In the data rows, zero lies at 7.5, halfway between 7 and 8.
Some points:
 9|13| 8| 6| 5|14| 6| 5| 6| 4| 6| 5| 5| 7| 9| 4| 7| 9| 7| 5| 9|12| 8| 1| 3| 6|12| 7|10| 9|12| 7|11| 9
13| 6| 5| 6|11| 7| 5| 5|12|10|11| 8| 4| 9| 5| 7| 6|10|10| 9| 4|10| 6| 7| 4| 9| 4| 9|11| 5| 4| 7|10| 9
 2| 6| 8| 7| 5| 6|10| 9| 7| 5|10| 7| 7| 7| 8|10| 8|10|10| 8| 6| 7| 5|11| 9| 9| 9| 8|12|12| 8| 9| 5| 3
11| 9| 7|15| 9| 2| 4|10|12| 8|10| 7| 8| 8|10| 2| 7| 6|10| 7| 9| 4| 8| 4| 7| 2| 3| 4| 6| 9| 6| 6| 6| 7
 7| 9| 4| 4| 9| 2| 6| 7| 4| 8| 8| 8| 9| 5| 7|10| 6|11|10| 9| 4| 7|11| 5| 9|10|10| 2|10| 6|10| 5| 8| 7
11|11| 9| 7| 7| 5| 9|12|10| 6| 9| 8| 8| 9| 8| 7| 7| 6| 5| 9| 9| 5| 6| 8|11|11| 4| 6| 8| 9| 7| 3| 9| 6
10|10|13| 8| 9| 9| 5| 3| 7| 8| 6|11|13| 5| 7| 8| 9| 4| 7| 8|10| 6| 6| 6|10|11| 5|12|10| 6| 8| 9| 2| 4
10| 7| 8| 6| 9| 8| 8| 7| 6| 5|12|11|10| 8| 7| 4| 6|11|10|10| 3| 6| 9|10| 8| 7| 8| 8| 1| 8|12|13| 7|11
 5| 9| 5| 7| 3| 6|10|10| 8| 5|10|14| 7| 6| 6| 6| 9| 6| 8| 8|11|13| 8| 9| 3| 7| 7| 5| 8| 4| 3| 5| 4|10
 7|11| 9| 7| 8| 5|11| 2| 4| 8| 1|10| 5| 5| 8| 6| 9| 4| 8|10| 5| 8| 5| 7| 7| 9| 7| 9| 4| 8|11| 6| 7| 1
 8| 6| 9|11| 8| 7| 4| 9| 4|10|10| 7| 5| 9| 9| 9| 5| 9| 7|12| 7|10|13|12| 1| 3| 8|13|11| 8|10| 7| 6| 3
 7| 8| 9|12| 6| 5| 6| 0| 9|10|10| 5| 8| 8|10|10| 8| 7| 7| 5| 8| 6| 9| 5| 6| 6|10| 8|10| 7| 3| 8| 9|11
 6| 5| 5| 5| 5| 6| 9| 8| 6| 7|11| 0| 6| 3| 9| 9| 5| 3| 5| 8| 9|10| 7| 5| 8| 5| 9|10| 4| 7| 7| 6| 7| 3
 7| 7| 8|10| 7| 7| 8| 8|11| 9| 7| 7|12| 7|12| 7| 2| 7| 8|11| 9|11| 3| 6| 6|11| 9| 6|10| 5|10| 9|13| 5
10| 6| 7| 7| 5| 6| 5| 6| 3| 6|10|10| 4| 6| 6| 4| 7| 3| 6| 6| 9|10| 5| 9|12|12| 9| 5| 5| 7| 6|11| 7| 5
 8| 8| 3|13| 7| 4|12| 4| 9| 9| 8| 7| 9| 5| 5| 9| 5| 9| 7| 6| 9| 6| 9| 9| 9| 7| 8| 9| 9| 4|10| 3| 8| 9
 5|12| 6| 4|11| 9| 6| 6|11| 7| 9| 9|12| 7| 9|10| 6| 4| 6| 7| 7| 5| 7|14|10| 5| 9| 8| 3| 8|11| 6|10|10
 8| 7| 5|12| 9|11|11|14| 6|10| 8| 7| 8|10| 7| 9| 7| 5|13| 5| 4| 9| 7| 5| 9| 6| 5| 8| 7| 7| 6| 7|10| 7
13| 7| 7| 6|10| 7| 9| 9|10| 5| 6| 8| 9| 4|15|10|11| 5| 8| 4| 6|10|12|13| 6|12|11| 8| 7|11| 6| 7| 8|11
 4| 9| 9| 9| 8|11| 7| 7| 6|12| 9| 6| 6|10| 8| 9|10| 9| 7|13|15| 6|10| 7| 7|11| 9| 5| 5| 4| 9| 7| 7|10
 8| 4| 9| 8| 9|15| 8|10| 8| 9|10|10| 6| 5|11| 7| 8| 9| 7| 8| 6| 3| 5| 9| 5| 9|11| 7| 2| 8| 5| 2| 8| 4
 8| 6| 6| 5| 9| 9|10|11|11|11| 8|12| 6| 5| 9| 6| 7| 9| 2| 4| 9| 7| 5| 4|12| 2| 8|10|12| 9|10|14| 6| 7
 8| 4| 5|10| 8|11|10| 4| 7| 2| 6|11| 6|12| 6| 9| 8| 3| 5|11| 6| 3|11| 5|10| 2|10| 5| 9| 8| 6|11|12| 7
 5| 7| 7|14| 5| 8| 1|10| 5| 5| 6| 4|10|11| 8| 6| 6| 7| 7| 5| 6| 9| 8| 8| 9| 8|10|12| 6| 7| 6| 7| 4| 8
 6|10| 3| 9| 7|10|11| 6|10| 8|10| 7| 8|10| 8| 4| 5|12|10| 7| 6|11| 8| 8|12|10| 7|11| 8| 7| 2| 6| 7| 7
10|12| 8| 6| 8| 9| 9| 8| 8| 3| 6| 4| 7| 9| 7|13| 7| 7|10|13| 9| 7| 4| 5|10| 9| 8| 9|10| 8| 3| 9| 1| 9
10| 5|12| 8| 8| 3| 9| 6|11| 9| 8| 7| 7| 9| 5|10| 9| 8| 6| 8| 9|11|12| 4|10| 9|10| 8| 5|10| 6| 8| 9| 6
 8| 5| 1|10| 3| 7| 6| 5| 7| 8| 9| 7|10| 5| 8|12|14|10| 6| 5| 9| 5| 4| 7| 4| 9| 5| 7| 8| 6| 8|11|11| 7
11| 7| 9| 7| 5|10| 9| 7| 7|10| 2| 8| 6| 3| 9| 8| 2|12| 5| 3| 8| 4| 8|11| 8| 7| 9| 7| 4| 8| 3| 5| 6| 9
 8| 5|11| 7| 6| 8| 4| 6| 7| 6| 5| 7| 8| 8| 3| 5| 8| 7|10| 5|12|12| 1|11| 9| 3|10| 9|12|13|11| 2| 9|11
 6|10| 6| 6| 7| 4|10| 7|11|13| 5| 4| 8|10| 8| 4| 6| 6| 7| 6| 5| 6| 5| 7| 3|10| 6| 7| 9| 9| 8| 9| 7| 9
 4| 8| 8| 8|15| 8| 7| 8| 3| 4| 5| 7| 8| 5| 4| 6|10|10| 6| 5|11|10| 7| 7| 6| 7| 3| 5| 8|13| 5| 9| 9| 6
 7| 8| 9|10| 6| 9| 4| 9|11| 9| 8| 9| 6| 7| 6| 9| 7| 5|13| 7| 7| 9| 8| 8| 7| 8|14| 1| 8| 8| 9|12| 2| 5
 8| 7| 8| 9| 5| 6| 7|11| 7|12| 7|10| 7| 8| 1| 6| 6| 8| 4|12| 7| 5|10| 5| 5|11| 9|10| 8|13| 6| 6|10| 9
 8|13|10|14| 7| 9| 4| 9| 4| 7| 5| 7| 4| 6| 9| 8|11| 9| 4| 8| 4| 7| 6|10|10| 6| 6| 8|10| 4| 9| 8|10|10
 6| 5| 9| 4| 9| 4| 5| 9| 8| 4| 5|12| 9|12| 9|10| 8| 7| 6| 4| 4| 2| 6| 5| 9| 4|10| 7| 8| 3| 4| 4| 9| 4
11| 5|14| 6| 4|11| 9| 9| 8| 7| 7| 3|11| 1| 6| 9| 7| 9|10| 9| 5| 6|10|11| 8| 5| 1| 2| 6| 9| 6| 8| 8| 8
 8| 7| 4| 6| 4| 3| 4| 9|11| 9| 4| 5| 9| 8| 6| 8|12| 9| 8| 9| 7| 9| 7| 5| 7|10| 9| 9| 1| 9| 9| 9| 8| 7
 9| 9| 8| 2| 8| 7| 6|12| 2| 8|10| 6| 9| 7| 3|10| 6| 2| 6| 6| 7| 6| 5| 7| 6| 9| 7|11| 7| 7| 7| 8| 9| 7
 8| 8|14| 5| 8| 5|14| 5| 4| 7|12| 6| 6| 9| 6| 8|10| 8| 9| 2| 6| 6| 8| 8| 6| 7| 7| 9| 9| 5|10| 9| 6| 5
 9| 0| 4| 7| 8|11|10| 5| 9| 4| 5| 7| 3|10|10| 9| 7| 5| 5| 9| 6| 8| 9| 7| 9|10| 3| 6| 9| 8|15| 2| 2|12
 5| 7| 6| 7|10| 8| 6| 5| 4|12|13| 6| 9| 6| 7| 4|10| 6| 8|10| 4| 8| 3| 4| 9| 8|10| 7| 7| 8| 4| 4| 4|14
 6|10| 8| 3| 6| 6| 9| 9| 6|13| 8| 9| 9|11|13| 8|12| 9| 7| 8| 9|12|10| 5| 9| 6| 6| 8| 8| 8| 8| 6| 6| 7
 6| 8|10| 5| 2| 7| 9| 5| 6| 6| 9|12| 9| 8|10| 9| 4|10| 8| 9| 6| 6| 6| 8| 5| 6| 4| 6| 5|11| 9| 9| 9|11
11| 6| 8|10| 7| 9| 6| 9| 9|11| 9| 8|11|10| 4| 7| 9|10| 8| 7| 7|11| 8| 8|11| 9| 7| 5| 8| 5| 8| 5| 8| 7
 6| 8| 8| 7| 9| 1| 8| 8| 7| 7| 9| 5| 0| 6| 8| 5|11|10| 7| 9| 8| 4| 6|12| 9| 9| 9| 8| 9| 7| 9|12| 7| 7
 3|10| 6| 6| 8|10| 3| 8|10| 3| 7| 7| 4| 5| 4| 6| 7| 9|13| 5|14| 4|12| 5| 6| 8| 7|12| 9| 9|11| 4|10| 6
 3| 4| 9| 3| 8|10| 9| 9|11| 6| 4| 7|11| 3| 6| 0| 9| 4| 5| 9| 5| 5|12| 8| 7| 7| 8| 8|12| 2| 6| 8| 7| 9
 4| 6| 8| 3| 8| 8| 5| 5|10| 6| 6| 8| 4|10| 8| 9| 5| 8| 5|10| 8|10| 6|11| 9| 4| 5| 7| 5| 6| 6| 7| 9| 6
11| 5| 4| 5| 9| 7|12| 7| 6| 6| 3| 8|10|10| 7| 7| 9|10| 9|10|10| 6| 6| 9| 5| 1|11| 9| 6| 6| 5| 9| 5| 9
 7| 7|12| 8|11| 6|10|10| 9| 3| 7| 2| 9|10| 6| 6| 8| 8| 8| 6|12| 9| 5| 7| 6| 7|10| 7| 6| 4|12| 7|10| 9
 7| 6| 4| 3| 6|12| 7| 5| 5|10| 6| 6| 9|13| 7| 3| 8| 5| 8| 5|10| 4|10|12| 9| 8| 4| 5| 9| 9| 6|11| 9| 4
 5|11| 7| 9| 7| 8| 8| 8|10|11| 5|10| 5| 7| 4|12|10| 5| 9| 8| 6|12| 9|10| 7| 6| 5| 8| 5| 5| 6| 9| 8| 9
 6|10| 7|11| 9|10| 5| 8| 8| 4|10| 7|10|10| 3| 9| 4|11| 0| 3| 5| 9| 7| 5| 2| 8| 6| 4| 6| 8| 7| 9| 2| 6
 5| 2|10| 8| 8| 5| 7| 9| 3| 9| 5|11| 5| 6|13|10| 2| 9|12| 6| 9| 6| 9| 6| 7|10| 4|10| 6| 8| 7|11| 8|13
These points spread out most along one direction. Take the direction at right angles to it along which they spread out most. Go by this last direction. How many in every 100 of the points above lie lower along it than each point below? Answers are rounded to whole numbers. More than half of the points above lie lower than the first one.
11| 6| 8|10| 7| 9| 6| 9| 9|11| 9| 8|11|10| 4| 7| 9|10| 8| 7| 7|11| 8| 8|11| 9| 7| 5| 8| 5| 8| 5| 8| 7 20
 6|10| 3| 9| 7|10|11| 6|10| 8|10| 7| 8|10| 8| 4| 5|12|10| 7| 6|11| 8| 8|12|10| 7|11| 8| 7| 2| 6| 7| 7 9
 5|12| 6| 4|11| 9| 6| 6|11| 7| 9| 9|12| 7| 9|10| 6| 4| 6| 7| 7| 5| 7|14|10| 5| 9| 8| 3| 8|11| 6|10|10 51
 9| 9| 8| 2| 8| 7| 6|12| 2| 8|10| 6| 9| 7| 3|10| 6| 2| 6| 6| 7| 6| 5| 7| 6| 9| 7|11| 7| 7| 7| 8| 9| 7 84
 7| 7|12| 8|11| 6|10|10| 9| 3| 7| 2| 9|10| 6| 6| 8| 8| 8| 6|12| 9| 5| 7| 6| 7|10| 7| 6| 4|12| 7|10| 9 93
10|10|13| 8| 9| 9| 5| 3| 7| 8| 6|11|13| 5| 7| 8| 9| 4| 7| 8|10| 6| 6| 6|10|11| 5|12|10| 6| 8| 9| 2| 4 85
 6| 8| 8| 7| 9| 1| 8| 8| 7| 7| 9| 5| 0| 6| 8| 5|11|10| 7| 9| 8| 4| 6|12| 9| 9| 9| 8| 9| 7| 9|12| 7| 7 71
 5| 7| 6| 7|10| 8| 6| 5| 4|12|13| 6| 9| 6| 7| 4|10| 6| 8|10| 4| 8| 3| 4| 9| 8|10| 7| 7| 8| 4| 4| 4|14 18
 7| 7| 8|10| 7| 7| 8| 8|11| 9| 7| 7|12| 7|12| 7| 2| 7| 8|11| 9|11| 3| 6| 6|11| 9| 6|10| 5|10| 9|13| 5 45
 8| 4| 5|10| 8|11|10| 4| 7| 2| 6|11| 6|12| 6| 9| 8| 3| 5|11| 6| 3|11| 5|10| 2|10| 5| 9| 8| 6|11|12| 7 62
10| 5|12| 8| 8| 3| 9| 6|11| 9| 8| 7| 7| 9| 5|10| 9| 8| 6| 8| 9|11|12| 4|10| 9|10| 8| 5|10| 6| 8| 9| 6 42
 5|11| 7| 9| 7| 8| 8| 8|10|11| 5|10| 5| 7| 4|12|10| 5| 9| 8| 6|12| 9|10| 7| 6| 5| 8| 5| 5| 6| 9| 8| 9 24
 6|10| 7|11| 9|10| 5| 8| 8| 4|10| 7|10|10| 3| 9| 4|11| 0| 3| 5| 9| 7| 5| 2| 8| 6| 4| 6| 8| 7| 9| 2| 6 69
